In the data rows, 128 means zero.
Here are some points:
[ 96 174 225  65  64 160 168 194 136 103 132 235 139 128 203  74 117 128
 129 194  96 170  35 160 170  74 124 204  43  95 245 170 160 138  54 117
 110  44 117 182  64 113 138 148  65 115 179 117]
[122 153  58 107 117  42 145 144 106 141  86  85  96  96 149 160 106 171
  90 122 128 128  88 125 192 107 142  63 107 103 138 184 160  96 107 191
 129 149 106 128 192  43  64 180 141  83 140  96]
[132 124 130 128 139 128 126 123 126 120 125 117 128 128 139 106 128 117
 124 149 128 136 109 159 138 117 123 172 128 137 138 133 138 128 118 107
 140  75 117 128 128 132 147 138 118 118 124 139]
[ 54 159 109  12  53  85 219 177  53 183 159 139 161 170 107 106 128  85
 155 152 128 110 116 155 107  96  98 107 128  61 107 105 117 170 118 170
  71 171  74 118 171  87  94 180 127  56 131 139]
[141  99 144 117 150 138 133 134 124 138 149 128 150 138 107  95 160  96
 163 133 128 152 142 131  96 117 145 172 128 155 128 133 138 128 139  97
 150 128 106 139 107 162 165 127  96 127 126 160]
[ 89  97 194  86 128 117 156 149  71 198 177 150 182 202 139  74 149  96
 142 128 128 180 137 108 117 107 126 161 117 126 170 152 149 138  96 128
 127  75 170  75 128 133 107 159 135 125 107 117]
[156 113 120 139 160 106 115 111 119 162 177  85 128 117 149 127 106 171
 119 133 107 146 122 117 149 139 134 139 128 121 117 101  85 106 139  97
 130 149 149  96 171 102 129 107 158 157 141  96]
[152 101 165 117 150 128 128 126 103 163 141 150 139 170 149  95 128 128
 130 119 128 175 160  50 138  96 129 150 117 119 149 135 128 117  96 117
 134  75 170  85 117 115  70 138 196 124 140  96]
[155 160 136 149 117 160 101 160 193  47  93 160  74  64  85 170 160 128
 145 111 171 102 133 185  96 182  88  96 128 114 128 153 138 106  96 149
 132 128 106 128 139 172 169  96 133 120  89 171]
[173 101 126 234 171 192  48  85 224  75 143 117 107 106  75 181 181 117
 163 128 214  99 148 203  85 182 178 117 160 197 107 150 149  53 171 117
 195 202 106 139 107 190 186  86  78 127 116 171]
[ 98 140 100 107 139 106 137 123  79 167 160  85 161 138 213  85 106  96
  93 177  85 170  49  67 192   0 123 117  85  89 223 185 213  96  43 170
 158  75 170  75 139  16 113 117  63 218 208  43]
[143  87 110 160 160 138  88  39  89 188 189  85 172 202 139 138 106 171
 116 115 128 143 138 119 149 171 193 150 160 184 107 114 107  53 171  44
 196 139 160  96 149 107  84  75 204 173 170  75]
[ 96 132  98 128 128 117 126  96 107 165 161 107 139 170 128 138 139 117
 153 129 139 127 147 132 117 139 123 128 139 125 107  89  85 128 160 107
 134 128 106 128 139 115 121 127 127 118 147 128]
[103 115 127 128 107 117 141 122 120 177 149 128 182 149  75 106 149  85
 185 134 107  92 177 163  75 171 173 139 160 179 107  97  96 128 203  44
 146 128  74 214  96 176 152 159  95 114 110 171]
10 more points follow, each with its number after it:
[174  67 168 139 150  74 157 222 148  78   2 139  74  32 224  52   0 192
  64 255   0 170   8 225 202  96 111 150 181 114 107  54  85 160 150  97
  97 139  74 107 128 146 155 127  91  59 105 117] 0
[163 103 139 149 128 149 120 114 144 128 142 128 150 128  85 160 128 128
 104  51 128  56 155 115 128 107 149 107 117 138 107 129 138 149 139 149
 115 149 213 107  96 180 152  54 222 232  89  75] 1
[142 160  96 139 107 128 116 115 146  83  87 117  85 106 139 127 106 149
 108 101 117 139 140  74 149 117 146  85  64  48 138 141  96 106  86 159
  87 213 149 107 181 111 115 107 138 145  98 181] 2
[185 113 127 213 182 192  36 112 201  75 128 107  74 106 107 149 160 139
 170 119 171 128 170 105 107 171 157 128 160 141 117 132 117  64 150  97
 153 128 149 128 107 141 139  96 132 135 150 128] 3
[138  82 148 160 139 138 115 110 132 146 142 128 161 149 107 149  96 128
  95  97 128 107 130 136 128 107 137  85 117 148 117 132 138 149 150 149
 130 149 192 107  85 170 158  65 195 190 104  75] 4
[135 113 140 160 139 149 122 119 168 110 132 128 150 106  85 170 139 128
 115  95 160  73 149 159 117 149 156 107 128 156 117 137 138 138 150 138
 130 160 202 128  64 165 149  75 159 196  79 117] 5
[165  88 126 117 182  53 146 125 118 148 105 107 118 149 213 117  21 255
   6  49  64 170 131  22 223  96  84 107 149 133  75  34  75 223 160 138
  20 192 170  32 117  78  65 169  92 118 155  53] 6
[194  36 120 202 203 128  82  19  94 196 195  64 182 255 139 160 139 203
 113 128 139 137 156 145 149 214 255 150 224 255  64 107 138  53 214  65
 238 139 138 107 139 149 144  33 218 187 182  75] 7
[166 107  75 128 171  63 133 128 112 111  55  96  42 128 181 149  53 246
   0  72  75 171 122  48 245 117 114  63 149 122  85  46  96 191 182 159
  61 192 170  85 160  68  58 148 104 117 157  64] 8
[116 154  66 149 117 149  97 102 140 106 129 117  96 117 139 138 128 149
 115 123 128 124 125 116 138 149 166 117 128 128 107 126  96  96 139  97
 129 171 138 128 128 126 115 117 131 140 140 128] 9
Which two of these numbered points are nearest to each point below by angle, seen from the average point of the first points? Their numbers follow each, nearest first.
[130 141 133 117 139 160 109 134 128 130 158 160 128 170 117 149 128 139
 123  97 128 124 162  85 128 117  56 150  85  52 160 115  75 160  75 138
  61 107 202  75 128 108 102  86 187 192  86  85] > 1 4
[145 137 112 181 150 192  73  94 173  85 140 117  85 117 128 149 171 128
 169 125 171 119 153 131  85 182 164 128 149 147 107 127 117  85 150  65
 168 139 149 139  85 147 137 107 126 129 141 128] > 3 9
[137 102 119  96 182  74 156 141  81 166 126 107 128 160 181 117  31 225
  19  64  42 162 131  34 213 117 103 128 128 136  64  32  64 234 192 128
  52 139 170  75 107  86  96 169  97 103 156  75] > 6 8
[155 110 135 149 139 117 138 133 130 129 108 117 128 117 128  95 106 128
 129 150  85 141 121 163 117 139 154 204 149 164 117 102 117 138 160 107
 129 128  96 171  96 169 149 148 103  86 104 128] > 0 3
[ 35 176 111 107  42 138 182 123  96 169 162 150 182 128  43 138 171  53
 217 121 139  60 185 129  54 139 146 128 160 176  75  48  75 181 192  86
  96 160  96 214  96 135 141 159  86 128 133 107] > 5 9
Here are 10 other points, each followed by its number:
[146 124 171 160 128 181 132 126 170 125 140 150 161 128  85 170 149 107
 133 106 181  79 132 170  96 160 168 139 128 159 128 157 160 138 139 138
 144 128 160 160  64 188 149 107 179 178 109 117] 0
[152  76 146 149 160 138 104 111 152 117 122 128 128 128 107 149 149 128
 150 128 160 116 138 188 107 171 105 161 181 151 138 132 138 128 139  97
 151  75  74 150 139 183 195 107 133 118  90 192] 1
[151  97 155 139 139 160 110  87 156 126 141 150 139 138  75 170 181 107
 168 125 171 111 150 159 107 171  83 172 171 153 128 157 191 117 128 128
 176  54  85 150 128 184 209  86 132 139  86 192] 2
[151 106 137 170 128 128 130 143 143 101  60 139  96  85 128 117 106 139
 114 146 107 137 115 136 138 139 121 128 149 116  96  98  96 149 139 107
 111 160 138 139 117 129 147 107 131 151 101 107] 3
[124 156  45 117 107  31 167 132  66 140  70  64  96  64 139 202  96 182
  87 155 149  41  89 169 192 171 171  41 117 152 107 208 202  75 128 201
 183 160  42 150 203  61  39 190 149  94 192  96] 4
[105 148 129 149  85 149 132 128 152 122 133 150 139  96  75 138 149  96
 154 115 139 113 159 120  96 139 144 128 149 162  96  88  85 138 182 107
 116 160 138 160  96 144 153 117 102 139 122 117] 5
[122 156  81  75 117  53 160 149  50 154  76  96 139 117 139 160  85 139
  76 127 128  89  93 123 160 128 140  96  96 111 138 163 160 117 118 170
 133 139  85 139 181  71  43 190 153  69 155 117] 6
[114 111 142 107 128 128 159 132  88 170 153 128 182 192 128 117 128 107
 136 136 128 130 125 122 128 117 118 204 128 133 138 110 107 160 128  86
 118 128 128 139  96 130 115 138 126 123 124  96] 7
[117 135 132 139 107 170 113  96 171 104 147 139 128 138 117 170 181  85
 162 112 181 101 116 133 107 117  60 161 160 115 170 171 202 128  75 159
 168  54 106 150 128 131 201  86 126 163 160 171] 8
[146 159 123 139 150 181  78 117 185  52 134 128  74  96 107 149 171 107
 166 130 160 128 136 161  85 160 104  96 171 114  96 113  96 117 139 128
 130 139 128  96 149 143 189 107 106 140 140 171] 9
The same question for these:
[107 125 138 128 128 128 134 131 121 174 158 128 172 181 139  95 128 107
 129 171 117 140  76 154 128  96 109 161 107 133 160 159 181 128  96 128
 164  44 128 139  96 111 147 148  83 142 161 128] > 8 7
[ 95 135 138  96 107 138 141 119 116 176 170 150 193 202  85 138 106 107
 119  52 107  79 151 108 149  74 129  74 107 137 117 122 138 181 150 180
  81 160 255  64  85 143  92 107 255 227 107  53] > 0 7
[216  63 165 160 160 106 144 145 102 120 124 128 150 128 128  85 128 107
 129 162 107 141 122 161 117 128 141 183 160 164 138 141 138 106 139 107
 172 118  96 139 128 186 159 138 108 106  70 181] > 1 2
[ 63 156 118 128  42 138 169 136 121 150 142 139 172 117  43 127 181  42
 180 111 128  94 226 129  54 139 164 107 171 159  64  74  75 170 203  97
 103 171  96 203  96 151 151 148  70 141 127 128] > 5 0
[158  64 143 117 150  96 132 123 105 171 157 107 204 160 117  74 128 117
 128 141  96 145 142 162 107 139 214 237 128 197 181 132 128 106 150  44
 154 107  96 171 128 163 145 148 134  99  58 224] > 1 7
